(in the rows, 128 means zero)
Named turns come first, each shown by rows before and after it. Which turns, in which order, take the first row of each pair that follows to the second? Write the first one first, as in the answered first pair.
Q_483:
[139  99  79 146 115 135 149 182 108 101 137 126  88 109 132 140  65 116
 119 136]  ->  [108  62  88 164 131 114 150 185 135 104 105 141 127 141 140 150  89 144
 119 135]
[115 116 163 145 130 122 119 141 147 150 122 146 155 113 125 134 127 124
 100 141]  ->  [131 128 160 140 123 129 121 129 133 159 132 134 130  88 113 135 122 105
 105 136]
[113 103  74 139  90 134 149 139 110 111 140 128 118  90 134 129 117 157
 133 124]  ->  [111  96  72 139  88 126 152 149 111 107 134 130 131 101 136 134 117 174
 132 123]
[184 161 125 100 125 149 116 136 107 115 123 149 153 170 157  86 140  61
 165 135]  ->  [158 138 138 119 141 132 113 135 134 129  93 162 190 198 165  90 156  90
 151 129]
Q_651:
[130  88  90 132 111 110 145 153 115 106 124 135 124 123 115 138 111 147
 135 129]  ->  [109  80 101 143 118 101 138 144 134 122 111 133 140 123 115 135 122 158
 128 128]
[143 113 134 131 118 147 125 147 118 121 145 132 130 120 143 142 103 113
 117 142]  ->  [113 104 160 136 125 131 131 130 143 144 124 133 156 136 131 137 129 140
 114 130]
[124 108 112 134 114 140 124 155 136 153 117 101 116  96 123 138 132 129
 121 127]  ->  [112 122 113 122 123 128 125 134 136 143 112 106 135 138 128 126 157 153
 143 109]
Q_912:
[118 132 163 132 120  94 146 121 144 156 134 143 174 166  90 117 139 131
 152 111]  ->  [119 116 109 146 119 121 142 127 154 168  98 151 163 154 118  89 157 127
 146  96]
[125 108 154 108 122 148 120 110 137 163 101 130 119  95 112 126 113 119
  97 149]  ->  [144 131 141  87 114 164 117 110 127 154 107 129 108  96 118 103 123 112
 110 145]
[ 99  84 116 158 135 112 125 163 141 140 135 117 121  73 110 165 104 151
  84 135]  ->  [142 142  61 121 112 165 134 157 113 118 141 132  79  80 139 107 119 119
 127 122]
Pairs:
Between the rows of a pair lie 2 to 3 turns.
[126  80 172 199 125 132 105 144 154 169 106 126 161  68 142 167 113  99
  58 157]  ->  [141  73 160 183 112 135 114 188 139 125 128 144 172 126 147 176  73 100
  82 186]
Q_483 Q_483 Q_483
[126  92 101 144  91 140 119 160 121 123 150 118 138 121 138 172  75 125
 131 166]  ->  [112 118  68 131  90 162 117 113 138 151 104 129 147 152 163 102 155 133
 159 123]
Q_651 Q_912 Q_483
[111 130 130 128 163 138 105 121 169 146  89 136 156 122 150 121 183 152
 131 100]  ->  [162 170 132  81 149 146 121 148 106  88 162 128 125 136 133 137 115 121
 160 130]
Q_912 Q_912 Q_651
[133  91  58 128 119 132 130 147 129  80 106 157 116 115 123 118 136 178
 169  90]  ->  [153 102  94 109 115 119 127 156 103  73 157 143 110 109  95 154  88 160
 170 117]
Q_912 Q_483 Q_651
[119 150 122 114 122 147 111  83 138 184 138 127 101  85 117  90 175 124
 151 116]  ->  [ 87  97 164 149 142 106 112 105 152 181 133 119 135  96  93 140 156 155
 123 130]
Q_912 Q_651 Q_912
[128  92  92 182 132 137 123 177 151 133  74 162 144 120 192 142 111 147
  91 132]  ->  [173 161 129 111 126 122 127 179 100  78 162 153 129 173 147 159  62 135
 141 153]
Q_651 Q_651 Q_912
[109  95 117 171 133 108 161 143 126 129 171 107 113  90 104 149  81 181
 125 124]  ->  [144 165  87 118 118 135 163 110 106 119 170 120  91 113 122  85 121 156
 174 102]
Q_912 Q_651 Q_912
[146  86 171 160 152 113 130 114 132 163 132 125 137  86  94 168  83  94
  89 140]  ->  [188 147 160 107 140 126 131 109 102 143 170 124 113  97  96 147  77  66
 127 134]
Q_912 Q_912
[107  68  95 149 123 102 153 142 130 100 126 102 123 131 112 157 110 162
 122 119]  ->  [113  87  66 134 114 123 162 141 127  91 112 116 122 157 130 126 129 163
 143 111]
Q_912 Q_483
[173 135  90 124 131 152 128 151  81 117 141 148  86  93 189 106 133 100
 101 114]  ->  [131  71 127 176 142 127 129 162 121 142 109 142 113  77 176 146 125 134
  63 120]
Q_912 Q_912
[122 101 143 137 143 123 112 145 152 136  93 174 193 193 154 115 148 125
 129 146]  ->  [137  80 139 164 140 134 112 167 145 153  92 169 167 120 149 142 113  99
  97 165]
Q_651 Q_651
[ 97 115 149 132 143 110 123  99 145 143 122 123 136 114 116 138 153 151
 113 114]  ->  [114 151 128 110 129 117 131  89 133 124 134 119 120 134 114 115 160 156
 140 104]
Q_483 Q_912 Q_651
[ 79 112 147 137 145  83 108  92 127 126 121  81  97  50 114 169 146 143
  94 143]  ->  [ 64 127 174 115 148  54 112  82 125 116 126  87 133 109 104 163 162 172
 120 135]
Q_483 Q_651
[ 80  92 181 187 132 121 121 101 166 194  88 143 172 108 107 135 158 161
 119 158]  ->  [166 197 122 105  98 173 127  99  84 135 170 130  79  88  95  94 124  97
 170 153]
Q_483 Q_651 Q_651
[128 144 111 136 135 135 106 103 167 157 110 150 148 135 148  78 161 103
 137 107]  ->  [113 117 117 172 135 123 109 119 175 169 103 141 149 101 134  99 144 105
 109 116]
Q_483 Q_912 Q_912
[140  98 113 150 128 147 111 165 141 143  88 161 151 133 179 124 104  93
 116 146]  ->  [152 112 101 135 120 162 110 162 133 136  94 162 149 139 178 109 105  91
 124 142]
Q_912 Q_912 Q_912
[132 159 110 111 127 149 114  74 140 130 122 137 128 119 152 103 180 126
 146  94]  ->  [163 152  87 110 120 159 125 143 110  85 144 147 122 136 159 127 113 111
 157 129]
Q_651 Q_483
[150 122  99 132 120 142 127 156 119 109 124 155 120 156 145 105 123 110
 152 130]  ->  [150 157 149 111 128 118 116 105 113 129 154 139 125 139 109 105 140 112
 151 117]
Q_483 Q_483 Q_912
[153 162 123 102 120 147 149  87 107 117 143 123 102 105 103 110 151 116
 138 121]  ->  [126 134  98 123 120 151 157  92 136 124 100 131 115 118 119 102 178 137
 136 103]
Q_912 Q_912 Q_651
[129  93  92 190 109 156 132 155 145 105 128 152 140 141 175 136  85 142
  94 135]  ->  [150 163  98 131 100 161 132 122 116  87 166 153 138 188 171 108 104 139
 148 116]
Q_651 Q_912
[136 114  93 130 124 152 145 171 127 103 121 131 131 144 164 116 112 126
 125 145]  ->  [113 101 161 156 139 121 136 136 148 138 131 107 137  96 131 148 111 122
  90 146]
Q_912 Q_651 Q_483
[143 189 111 125 123 125 136  95 117 132 137 146 150 161 154 127 178 146
 152  99]  ->  [119 159 127 160 131 114 130  89 140 163 119 132 139 102 140 148 182 150
 107  92]
Q_912 Q_483 Q_912
[138 102 103 125 129 145 137 154 118 136 130 139 129 143 156 115 125 106
 124 140]  ->  [126  86 131 141 138 126 139 157 126 142 126 133 149 141 145 136 116 120
 111 144]
Q_912 Q_912
[107 152 117 101 116 116 135 104 128 105 127 132 137 175 115 103 144 159
 157 104]  ->  [138 148 109 121 114 140 126 105 111 124 142 116  83  80 110 114 115 108
 115 119]
Q_483 Q_483 Q_651
[116  92 127 156 142 129 126 152 147 147  78 157 163 150 164 119 129 132
 116 152]  ->  [123 118 183 127 144  98 127 146 130 135 130 143 177 167 125 147 101 128
 123 164]
Q_912 Q_912
[165 128 124 122 110 138 130 171 106  88 152 140 117 146 142 143  90 113
 137 154]  ->  [118  71 127 170 132 127 120 144 159 142  86 144 144 127 157 136 135 136
 101 136]
Q_912 Q_912 Q_651
[141 158 129 109 132 133 133 109 114 127 154 107 114 109 107 116 126 119
 131 129]  ->  [136 142  97 129 122 147 132 117 130 140 115 111 106  92 129 104 144 123
 116 118]
Q_912 Q_912
[124 117 117 155 120 142 129 128 139 143  94 128 144 109 142 115 142 116
 111 131]  ->  [108 115 136 149 126 122 129 127 146 130 103 130 165 146 131 119 141 138
 127 132]
Q_651 Q_912 Q_912
[196 142 111 145 103 168 111 147 107 170 158 146  73  69 156 105 110  48
 120 149]  ->  [137  67 126 181 133 125 121 187 158 172  97 185 176 187 182 122 134 117
 131 155]
Q_483 Q_483
[102  72 124 161 134 113 135 153 139 132 110 109 129 102 125 167 112 146
  98 141]  ->  [131 132 153 120 130 114 131 129 109 121 159  96 103  89  89 163  97 129
 123 142]
Q_483 Q_912 Q_912
[136 193 135  77 135 147 116  58 117 141 127 139 132 182 128  70 181 122
 168 102]  ->  [130  76 151 154 129 128 126 181 123 120 127 160 172 163 136 173  56 114
 115 184]
Q_651 Q_483 Q_912
[126 187 112  72 104 159 129 152 107 103 134 118  97 135  95  84 119 137
 159 105]  ->  [ 82 140 184 118 129 116 124 137 139 146 131  91 115  82  66 143 110 169
 110 116]
Q_912 Q_483
[119 129  79 124 118 175 145 118 106 129 118 150  86  54 121 128 130 112
 110 141]  ->  [108 114 114 133 123 157 144 141  99 120 144 145 104  62  99 162  90 128
 105 165]
Q_912 Q_912 Q_483
[125 113 102 138 117 139 140 159 126 105 146 134 142 104 182 113 102 122
 118 133]  ->  [115  96 127 141 125 125 137 159 126 106 150 126 154 104 170 132  95 129
 109 141]
Q_912 Q_912
[110 133 143 128 149 110 128 137 147  96 128 146 154 199 110 131  93 137
 145 169]  ->  [ 94 132 120 137 146 132 122 107 173 126  86 149 152 187 130  95 146 144
 143 144]
Q_912 Q_912 Q_483
[142 114  97 126 130 128 133 158 137 118 123 165 123 166 152 102 133 120
 153 146]  ->  [117  90 115 143 144 111 132 169 150 126 121 166 140 165 145 121 130 135
 134 152]
Q_912 Q_912
[ 95 109 164 140 135  94 130 106 131 140 139  92 116  58  82 167 101 129
  86 126]  ->  [117  86  83 161 116 144 147 151 134 129 103 111  94  47 125 145  97 118
  85 119]
Q_483 Q_912
[131 116 182 153 143 141  93 112 118 151 134 129 142 117 104 151 116  89
 106 160]  ->  [123  98 175 167 150 144  94 118 122 156 118 129 135 109 113 149 119  88
  97 160]
Q_912 Q_912 Q_912
[100  88 123 150 128 113 135 135 152 140  97 129 146 140 134 136 148 154
 130 127]  ->  [111 128 166 123 134  95 128 121 130 121 151 124 149 163  99 150 128 155
 144 147]
Q_912 Q_912
[161 132 105 132 117 142 122 144 118 116 147 141  86 114 127 120 102 132
 109 147]  ->  [130  99 139 146 131 117 120 150 131 123 148 139 117 139 121 141  94 153
  98 153]
Q_912 Q_483
[128  94 104 135 124 162  93 157 130 124 145 139 182 137 153 144  83 124
 100 156]  ->  [124 122 160 113 143 138  89 125 124 132 174 124 187 136 118 148  88 129
  98 157]
Q_483 Q_912 Q_912
[156 176 136 111 152 155 113  91 128 134 121 170 165 152 153  99 138 106
 144 113]  ->  [156 172 151 128 154 153 108  76 134 153 122 164 164 119 142 112 138  95
 122 123]
Q_651 Q_651 Q_912
[ 91 117 143  91 161 140 160 110 151 157 104 142 119 125 131 114 154 150
 131  84]  ->  [116 159 138  64 156 147 163 108 122 128 134 139 103 134 122 109 135 140
 153  93]
Q_912 Q_483
[ 87 126 106 166 123 130 120 114 139 161  98 114 134 133 133 129 144 154
  93 107]  ->  [ 98 164 107 140 119 132 117  90 128 156 118 108 117 127 118 108 154 142
 106  96]
Q_483 Q_651
[ 86  87  78 163 127 129 144 133 167 147  79 130 126 115 154 122 157 155
 106 101]  ->  [ 92  92 140 162 136 103 136 119 150 153 129 101 109  65  97 166 130 143
  85 116]
Q_483 Q_912 Q_912
[110 174 119 120 146 149  92 127 126 140 118 117 124 133 143 102 151 131
 130 132]  ->  [ 88 131 139 148 149 134  91 147 134 142 117 113 138 114 136 138 122 143
 107 145]
Q_912 Q_651 Q_912
[116  82 117 135 130 144 110 127 169 159  95 153 141 153 122 117 184 123
 116 103]  ->  [163 149  93  89 104 172 114 124 118 131 147 141  94 140 118 109 160  88
 145 102]
Q_483 Q_651 Q_483
